One turning vector, and how many ticks it has turned:
The counts run from 0 to 498.
[132 169  97 162 121 124  99 138  84 156 144 156 123 117  65 119 163  90
 131 146 100 137 131 148 126 119 158 150  90 166  99  94 165 136 145 130] => 190
[134 157 149 157 139 154  77 137 134 102 112 133 150 102 124 114 100 157
 102  97  87 116 143 152 128 165 147 101 107 171 162  79 111 133 172 113] => 155
[ 87 111 142 147 152 184 131 126 106 111 142 177  84 162 183 103  92 120
 137 112  92 141  81 149 145 112 126 126 125  68 130 135 146 148 117 127] => 254
[170  86 173 150 152 147  83  98 158  91 158 166 131 116 133 116 141 106
  92 158 120 163 104 132 142 132 125  95 125 122 115 123  71 137 122 123] => 110
[106 122 120 119 160  90 178 129 139 123 128 151 127  83 152 152 128 158
 176 140 152 147 113  90 109 154 167 138 131 174 131 129 150 114 176 125] => 29
[126  82  90 147 167 120 168 146 125 110 159 138 133 131 182  83 117 103
 134 183 142 156 123 138 165 160 149 168 104 136 141 159 154 143 138 163] => 469
[121 148 171 144 116 131 124 103 185 127 156 108 114 103 146 192 110 156
 161 142  83 109  95 133 115 122 164 120 112 127 135 110 113 137 170 155] => 10
[126 129  68 177 158 170 104 141 128 124 100 171 129 120 114 106 155 173
 118 123 135 141 123 120 133 153 128  90 121 209 142 131 155 112 134 125] => 169
[151 120  88 162 151  86 119 121 124 110 124 152 191 138 130  88 123  97
 119 188 143 146 116 134 120 159 165 138  93 142 107 168 124 145 112 135] => 129
[153 114 135 153 158 105 141 106  93 122 159 125 141  63 135  85  99 118
 124 115 118 116 153 147 129 127 140 129  95 144 171 136 128  82 183 118] => 478
[107  76 158 178 130 160 110 130  92 125 130 145  95 119 139 141  88 144
 161 107 106 124 124 144 147 136 138 104  80 117 151 107 137  85 159  85] => 261
[ 97 139 116 131 156 119 128 101  97 100 163 168 115  94 202 127 131 145
 134  98 130 131  88 108 119  81 149 134 148 132 103 169 128 130 169 117] => 42
[ 99 155 147 124 160 150 127 126 109 117 123 191  99 115 146 130 108 121
 169  91 107 113  78 161 107 110 136 119 153 112 127 115 139  94 173  98] => 243
[184 142 118 158 122 125 154  89 183 107 186 100 130  99 111 140 113 145
 141 149  62 112 119 133 106  84 145 126 118 134 130 143 130 108 129 149] => 422
[ 99 102  98 140 154 160 110 112 105 109 165 141 122 133 186 143 129 148
 130 124 141 128 108  94 168  84 127 118 110 152 118 192 124 157 159 138] => 58
[164 124 136 178 115 137 130  80 112  70 175 112 144 100 113 130 113 142
 119 138 171 133 131 104 134 101 138 118 134 170 174 160  97 104 153 116] => 77
[ 86 163 125 100 126 144 136 135 130 123 174 141  93  66 132 115 154 139
 118 110  85 149 124 122 138 100  91 152 135 136 107 144 142 193 129 137] => 393
[167 126  93 128 147 129 124 130 108  93 138 167 159 122 114 166 185  95
 105 153 175 137 118 141 138  90 157 114 123 158 107 106  87 150 146 126] => 96
[123  86 163 142 111  94 138 135 132 110 138 147 107  79  86 139 122 126
 152 184 166 167 122 128 123 170 113 103  99 107 131 121 126 127  80  96] => 323
[120 124 132 131 141 144  73 117 114  93 177 149  77  69 132 143 144 151
 111 113  97 117 133 118 166  97  98 118 159 142 114 173 115 147 102 128] => 399
[158 141 125 177 138 175 105 101 133 129 118 155 124  88 110  83 131 168
  99 103  96 147 137 133 105 133 134  90 113 180 146  98 153  92 144 115] => 171
[128 157 130 139 102 109 139 126 109 110 162 132 106  30 115 124 146 155
 109 103  79 140 149 135 124 101 143 155 112 137 114  91 133 148 127 119] => 389
[127  76 102 158 132 137 114 131  93 106 150 119 139 112 140 177 126 147
 143 138 140 130 152  88 172 117 154 119  72 178 144 134 121 129 187 123] => 62
[141 146  84 153 140 156 150 154 124 157 109 153 140 113  88  83 153 136
 111 140 113 175 138 123 116 145 145 126  92 197 136  93 188 137 140 134] => 174
[121 150 126 114 134 117 132 132 124  63 156 143 143 122 103 140 162  88
 142 169 203 156 114 120 149 128 128 145 158 176 138 133  89 160 155 126] => 90
[127  77 131 179 116 142  94 104  98  99 169 118 133 104 148 164 113 148
 140 130 135 126 143  98 168 115 149 126  92 167 147 138 104 118 180 115] => 61
[149 133 129 162 134 153 139  72 134  77 172 124 140 113 117 116 115 155
 115 134 161 129 118 105 136  92 117  95 138 163 175 190 102 116 150 120] => 76
[130  90  87 135 155 149 138 123 103 123 146 141 154 107 136 178 129 153
 124 122 145 138 151  78 156 103 139  98  68 176 154 150 128 139 185 124] => 63
[ 87 113  91 182 117 136 148 144  77 112 127 139 110 146 118 135  97 132
 178 149 179 123 112 121 158 124 123 129 100 142 154 178 158 111 119 108] => 274
[158 142 159 135 147 135 104  90 126  56 164 153 131 106 115 126 143 103
  89 132 163 148 107 134 133  89 123  97 164 142 138 139  68 130 139 116] => 93
[122 137  77 122 158 124 154 148 156 113  99 148 133  66 133 153 122 209
 123 109 112 124 141 104 113 137 135  87 103 163 154 143 151 136 122 110] => 370
[130  77  89 131 176 134 130 146 147 114 142 164 124 114 199 153 145 129
 180 138 127 115 113 141 155 141 140 137 110 170 122 123 128 105 170 136] => 458
[110 146 150 138 120  87  94 122 123  90 141 137 128 102 137 135  98 126
 107 142  90 119 113 154 126 127 148 119 107  54 113 158  92 181  80 118] => 344
[122 119 145 161  96 141 154 104 139  80 191  87 130 132 118 110 103 132
 135 169 157 164 131  98 151 135 122 152 112 159 171 155 105 151 154 148] => 72
[120  95 111 125 138 165 130 161 130 101 113 160 100 131 110 188 160 132
 137 160 175 148 100 134 150 122 107  80 114 125 136 127 112 159  80 113] => 308
[143  93 122 121 188  95 122 135 147 129 128 164 167 124 104 102 120  98
 120 183 146 168 132 110 130 189 119 108  94 154 130 155 125 144 140 121] => 124
[124 142 149 122 177 128  97 108 142 115 150 140 112 111 129 200 133 134
  94 142  93 107 102 113 133 104 163  99 136  98 137 175 117 156 105 153] => 3
[131 150 161 145 130 122 152 128 148 117 131 146 108 131  85 133  87 112
 190 140 114 134 103 136 100 169 156 144 144 147 159  97 148  87 161 113] => 228
[163 124  92 152 182 156 143 125 138 120 120 164 116 181  80 164 112 114
 126 169 123 130  97 122 126 137 166 109 126 123 152 143 177 122  85 143] => 219
[134 116 100 166 135 103 172 116 149 100 137 138 133 121 171 165 128 158
 154 177 134 146  93 105 123 138 200 144 131 136 128 120 149 124 119 155] => 23
[145  80 124 158 147 116 159 128 126 100 177 129 133 115 178  80 105 101
 129 163 122 163 134 135 167 161 154 176  91 124 151 128 143 139 132 152] => 468
[138 103 121  71 200 110 154 171 142  95 145 173 129  95 129 174 142  98
 132 136 122 138 130 130 156 156 155 142 141 149 145 102 123 153 165 144] => 447
[100 164  92 145 140 156 126 138 128 135 134 161 112 130  95  64 155 124
 135 150 144 171 107 125 137 150 111 156 151 188 110 160 180 155 117 145] => 180
